The same turns and mirrors carry the whole set onto itself and the rows of a family onto each other. Which other rows belong to the same family as each row named below? List them in the order they appear above.
These 32 rows form 4 families of 8 rows each.
Lale: [ 10   8 -10  -9  15  -2 -12   5  -1  26  -2  10  -6  -6   9 -12  -5  26
   7  -5  19  21   5  -9  -4   4  -3 -23  -5   1   6   5  -3 -18  -6  -1
  -1  15  -3 -19   0   1  -6]
menib: [-10 -12  -2   6   4   4   8  -8   1  -6  -9   3   1 -17  -5   1   6   7
 -15   5 -10  17   8 -27  25  -3   7  -2  -9   1  -2  -2   3  21  -4  38
   4  10  -8   0  -1   2  10]
Nurum: [  7 -10  -1 -27   1  12  -1 -12  -7 -11   3   1   4 -14  -3   3   8   2
 -13  12   8   2  -1  20 -22  20  10   2  12   7  -4   8 -20   3   2 -20
 -10   4  14  -9   8 -14   0]
Zaguv: [  3  22   0   5  -7  21 -12   1  -4  10  -7 -14  -4   1   4   2 -20   1
  -5 -11   0   1   7  17   2   0  -4  15 -21 -10 -15  -3  -1 -12 -10  -5
  14  13   2   5   1 -12  27]
tofov: [ -7  -9 -15  12   4  -7  22  -2   6  -9 -13  10  23  19  -4   4   6  17
  26   6   3 -13  -3  -8 -13   3  15   0  10  -4  -5 -21  12  -4   9  11
   0  -5  -8  -5  11 -14 -11]
mis: [  4   5  13  -4 -13  10  16  -5  15   3 -18  10  11   7 -12 -15   3 -11
  26  -4   3  17  15  15   0   4  -6   5   1   2  -9  19  10   1  -8  -3
  16   5   6  -8  -5  -8 -20]
lif: [ 12  -1  -1 -28  16   6  -1  10   1 -11   5  -1   4  -7   2   4  12 -10
  -1   5  15  -5 -12   8 -26  12   0  -4   6   8  -4  -6 -11  -5  -4 -30
  -4  -8   9 -15   9 -13   4]
tuk: [  0 -10 -12   8  11 -18  17  -2   8  -8 -22  14  18   2  -7   6  14  10
  16   8 -10  -5  -8 -16  -1  -3  11   4  11   7  -3 -28  12  -3   7   9
   0 -17  -5  -6   6  -2 -14]
Dul: [ 13  12 -13 -10   5   3  -6  -1   0  20  -2   6 -17  -3   9 -11 -18  30
  -1   6  15  13   7   4   8   7  16 -11  -1  -1  10  -1   9 -24  -6  -7
  -5   7  -3 -13  16 -12  -5]
zusup: [-10 -15   7   4   4  10   3  -1   1  -9   0   9  -4 -12  -5  -7  10  15
  -6  -5 -11   2  14 -19  20   2  23  -1 -14   5 -11  -3   1  22 -13  29
  -7   9  -5 -12  -3 -12  15]
Valu: [ -1  -7   9  26  -7 -14   8 -26   3   1   0   9  11   5   3   3  32   2
 -14   1  14  14   4  -3  12  -8 -17   4  11  -8  10  -9 -10  22  18  -1
   4   8   5   2   8  -5   5]
Dofu: [-13 -15  -7   5   6   9   5   2  -7   6   0  -7  -3 -16  -3  -3   8  15
  -7  -5  -2   9  -1 -12  18  16  31   4 -11  -3   8 -14   4  13  -2  28
 -12   3 -14 -10   0  -9  18]
zene: [ -8   5   5   7 -12 -14   7 -13  -1   4  -1   8  16  -5   7  -6  32   7
 -21  -1  13 -13   7  -2   5  -4 -11   9  15  -7  -3  -9  -9  17  19  -2
  10  -5   9  17   5 -20  19]
tib: [  9  11  21  -9  -2  15  11 -11  33  10  -5   8  14  10  -4 -16   9  -6
  16 -10   3  12  11  17  11   9  -2   4   0  -9   3  14  12   3  -8  -4
  -4   4  12 -12  10  -3 -10]
bazu: [ -9   1   9  17  -2 -11  18 -25  -5  -8 -12   8   7  -2   1   3  23  -1
 -19   1  -1  -4  -5   1   3  -8 -19   9   6  -6   6 -22  -9  18  21   1
   9   0  14   8   7 -12  14]
Vak: [ -3 -15 -22   8  -3  -9  13  -1   3 -13 -14  -6  23  14 -11  15   7   3
  19   1  -3 -17   2  -3  -1   7   8   3  -3 -10  -2 -24  16   5   6  -7
  -4 -17   2  -5  18  -7  -7]
sot: [  6   9   4   4   8  10  -8  -2  -7   1   9  -7  -2   8   9   9 -22  -8
  -7  -7  -3  -6   3   3  -2  -7  -9   5  -6 -10 -20   7  -1  -8 -18 -13
   6  33   6   3  -6 -10  21]
Zere: [ -5  -7  -3   3   7  -3  10  -3   1  -3  -8  -3   0 -22   4  -6  13  11
 -13  15   3  11  -4 -28  26   4  23  -5 -11  12  -7 -13   0  20  -9  17
  -4   4 -13  -7   3   0  14]
Nogu: [ -8  17  -1   2  -4  16  -6  -9  -5  -4 -13 -11   8   3  18   8 -21   0
  -6  -9 -10 -16   7  10  -3   2  -1   1 -19   9 -20  -1   1 -12 -14  -1
   0  18  -3   6  -5   0  18]
bur: [ -2 -20   0  10   3 -19  19  -2 -24  -1   3   1 -21  -8 -12  13 -30  -2
   1  -8   6   9   5 -23  -6   1   0   5   8   1   2 -22  -2  10   6   5
   8 -12   9   3   0  -9  -1]
tinaf: [  5  23  -2  -8   9  17  -3   7  -3  -7  -4   4   0   0  12  11 -28  -9
   0  -5 -11  -7  -3  -2 -11   0  -3  -2 -10  -2 -18  -3   5 -10 -19  -4
   0  21   0   9   5 -13  21]
Pakod: [ 16   0  -1 -27  18   5  -8   1   4  -6  -2  15   7 -20  -4   1  14   2
 -16  -2   5   2  -8  11 -23  12  -2   1   4   3  -2   9 -21  -5  -6 -15
 -12  -2   9 -11  10  -7   0]
toti: [ -4 -22   1  12  -8 -13  23  -8 -15  -3   6  -6 -26  -7  -3  -3 -24   0
  -1 -10  18  -2  22 -19  -2   8  -9   3  -2 -11   1 -15  -9   3   1  -3
  12 -16   0  -8  -2  -7  -6]
vibag: [-10  -2  12   6 -16 -12  -5 -16  11  11  -2   9   6  -3  -5  -2  33  18
 -11   0   4  -1  11   4  15  -1 -11   7   9 -13   7 -21   6  26  20  -4
   0  -4   9   3  12 -15   5]
Lokir: [  9  27   6 -15  13   2  -5  -5   4  25  -2  16 -15 -13   8 -15 -13  17
   2   6  19  13   9  -8  -3   3 -13 -23  -3  -3   7   1  -3 -17   7   5
   5   8   0  -4   8   2  -1]
Kifep: [ -9 -14   6  15 -12 -16  18   0  -9   5   1 -17 -22  -3 -14  -8 -22  -8
  -6 -11  15  -2  15 -12  18   3   1  13   4 -16   8 -20   9  -2   2   5
  15  -3   1   5  -4 -11   1]
kidu: [  6   3  21 -10   6   7  14 -19  14  -2 -15  20   3  12 -10 -12  -3 -12
  21  -6   0   7   3  11  -5   2 -20   7  -2 -16  -8  19   4 -10  -7  -9
   9  17   4  -9   4  -7 -13]
bul: [  3  -8   5 -35   3   7  -9 -13   1  -4  -6  -9   8  -7  -1   9  -2   1
  -2 -10  17  -7  -4  18 -16  26   3  12   5   0  -3  -7 -10  -4  -2 -25
 -10  -5  17  -8  17  -9  -4]
Poves: [  0   9  23 -12   0   8  11 -23  28   5 -10  10   5   8  -2 -24  10  -8
  18   2   7  13  -1   9  -1   0 -15  -5  -6  -6 -15   9  15   1   1 -12
   3  20  -1 -12  -4  -8  -5]
nid: [ 10  19   8  -2   9  -1  -4   0  -4  25   2  14 -19   1  16 -12 -10  25
   3   4  13   4  18   2   4   1   4 -20   7  14  20  -4  -2 -16   2  -5
   2   2   7 -11   6  -4  -5]
nus: [  4 -22 -12  12   7 -21   1  -2   1 -14 -16   2  24   9 -15  17   8   5
  18  -4   0  -4  -5 -13  -6  -2  16   6   8  11 -14 -24   7   1   4  -1
   0  -3   0  -1   8  -7 -12]
Zave: [ -6  -5  15  23  -6 -17  26   0 -10  -2  -1 -10 -25   2 -11  -1 -25  -5
   6  -6  12   9   1 -15  -2  -2  -4   3  -3   0  -5 -33  -3  12   3  -4
  16   0   3   1  -3  -9   6]

The rest of the family of tinaf: menib, tuk, bazu, bur, Pakod, Lokir, kidu
The rest of the family of bul: Zaguv, Dul, Dofu, tib, Vak, vibag, Kifep

The same turns and mirrors carry the whole set onto itself and the rows of a family onto each other. Which other rows belong to the same family as each row named below? List them in the order they appear above.
These 28 rows form 7 families of 4 rows each.
rufes: [  2  -9 -21  -3  -6  -6   9   7   9  -8  11 -13 -14  -2   7  15]
Veku: [  4  26  -1  -6 -13  -7 -11  -9  -6 -22  17   3  14  -1  11  23]
merep: [  4  20  -5  -3  -3 -11  -4 -15  -5 -32  20  16  12   2   9  23]
vur: [ -7  -3  16  15  13  -9  -5  -6  10 -34   0  12  15 -25 -22   9]
pinu: [  4  21  13 -10 -12 -14 -12 -20   1 -23  20   8  11  -3   2  24]
gibi: [ 14  -7 -16   7 -13  -2   2  11  19  -6  21  -7 -12  -8   6  11]
vonu: [ 15   9  -5  20  21   7   5   7  11 -16   8  -9  -3  -2 -32  16]
vaf: [ -1  -5  14  20  12   6   0  14  18 -27   0   0   1 -15 -28   8]
dusal: [  1   5  -2   1   3 -25 -15 -19   3 -31  12   6  23 -19 -22   1]
vupo: [ 10   8   4  11  10  10   7   9  24 -14   9 -17 -11 -10 -27  23]
Vere: [  7  -9 -11  -4  -6  -5  17  13  22  -8  22  -1  -6  -8   5   2]
gaket: [  8   4  -1  11   6 -15 -11 -27   4 -22  15   9  19 -26 -25   3]
savu: [ 12   9   1  18  16  12   0   7  13  -8   5  -9   4  -4 -32  16]
foma: [  7 -13 -18   3  -5 -11   9  21  16 -17  12  -8  -6   4  -4   6]
zeko: [-12  -3   2   5  10 -15 -10 -14   0 -33  11   6  19 -34 -18  12]
doma: [ -4   6   4  -4   3 -12  -4 -29   6 -36  17   9  14 -26 -23  11]
maz: [  1  20   5  -8 -16  -8 -14 -14  -7 -24  16   4  10   3   9  16]
Lis: [ 12   2   1  13   7  18  -1  10  11 -19   2 -15  -2  -5 -31   4]
liduk: [  3  21   8   1  -9 -24 -14  -7   0 -26  11  10  22  -1   8  17]
tofak: [  7 -12 -16  -7  -3  -4  14   8  18 -11  17 -10 -17   0  -8  18]
doli: [  3  26  12  -7  -2 -10   1  -7   4 -24  20  17  17   1  12  16]
buvap: [ 13   8  -6  16  16  -3   0  19  17 -15   3 -17  -3   0 -27  15]
Lifup: [  0  -2  -3   6   9 -10  -6 -26   3 -20  11  11  23 -23 -27   4]
fud: [ -2   4   2   8  13 -15  -4 -27   1 -24  -2   5  19 -29 -16  12]
nef: [  7   4  -5  -2  -9  -4  12  15  22 -27  24  -4  -7 -10  16  11]
tos: [  2  18   3  -6  -8 -12   6  -2  11 -37  24   8   6 -10  20  16]
luku: [  2   6   7  15  12  12  -6  21  12 -22   8 -16  -1 -12 -26  17]
vem: [  4  -8 -27  -5 -10  -4   7   9   9 -11  18 -11  -7  -6   4  12]

The rest of the family of luku: Vere, zeko, doli
The rest of the family of savu: Veku, Lifup, vem
The rest of the family of dusal: pinu, tofak, buvap
The rest of the family of gibi: merep, Lis, fud
The rest of the family of maz: rufes, vonu, gaket

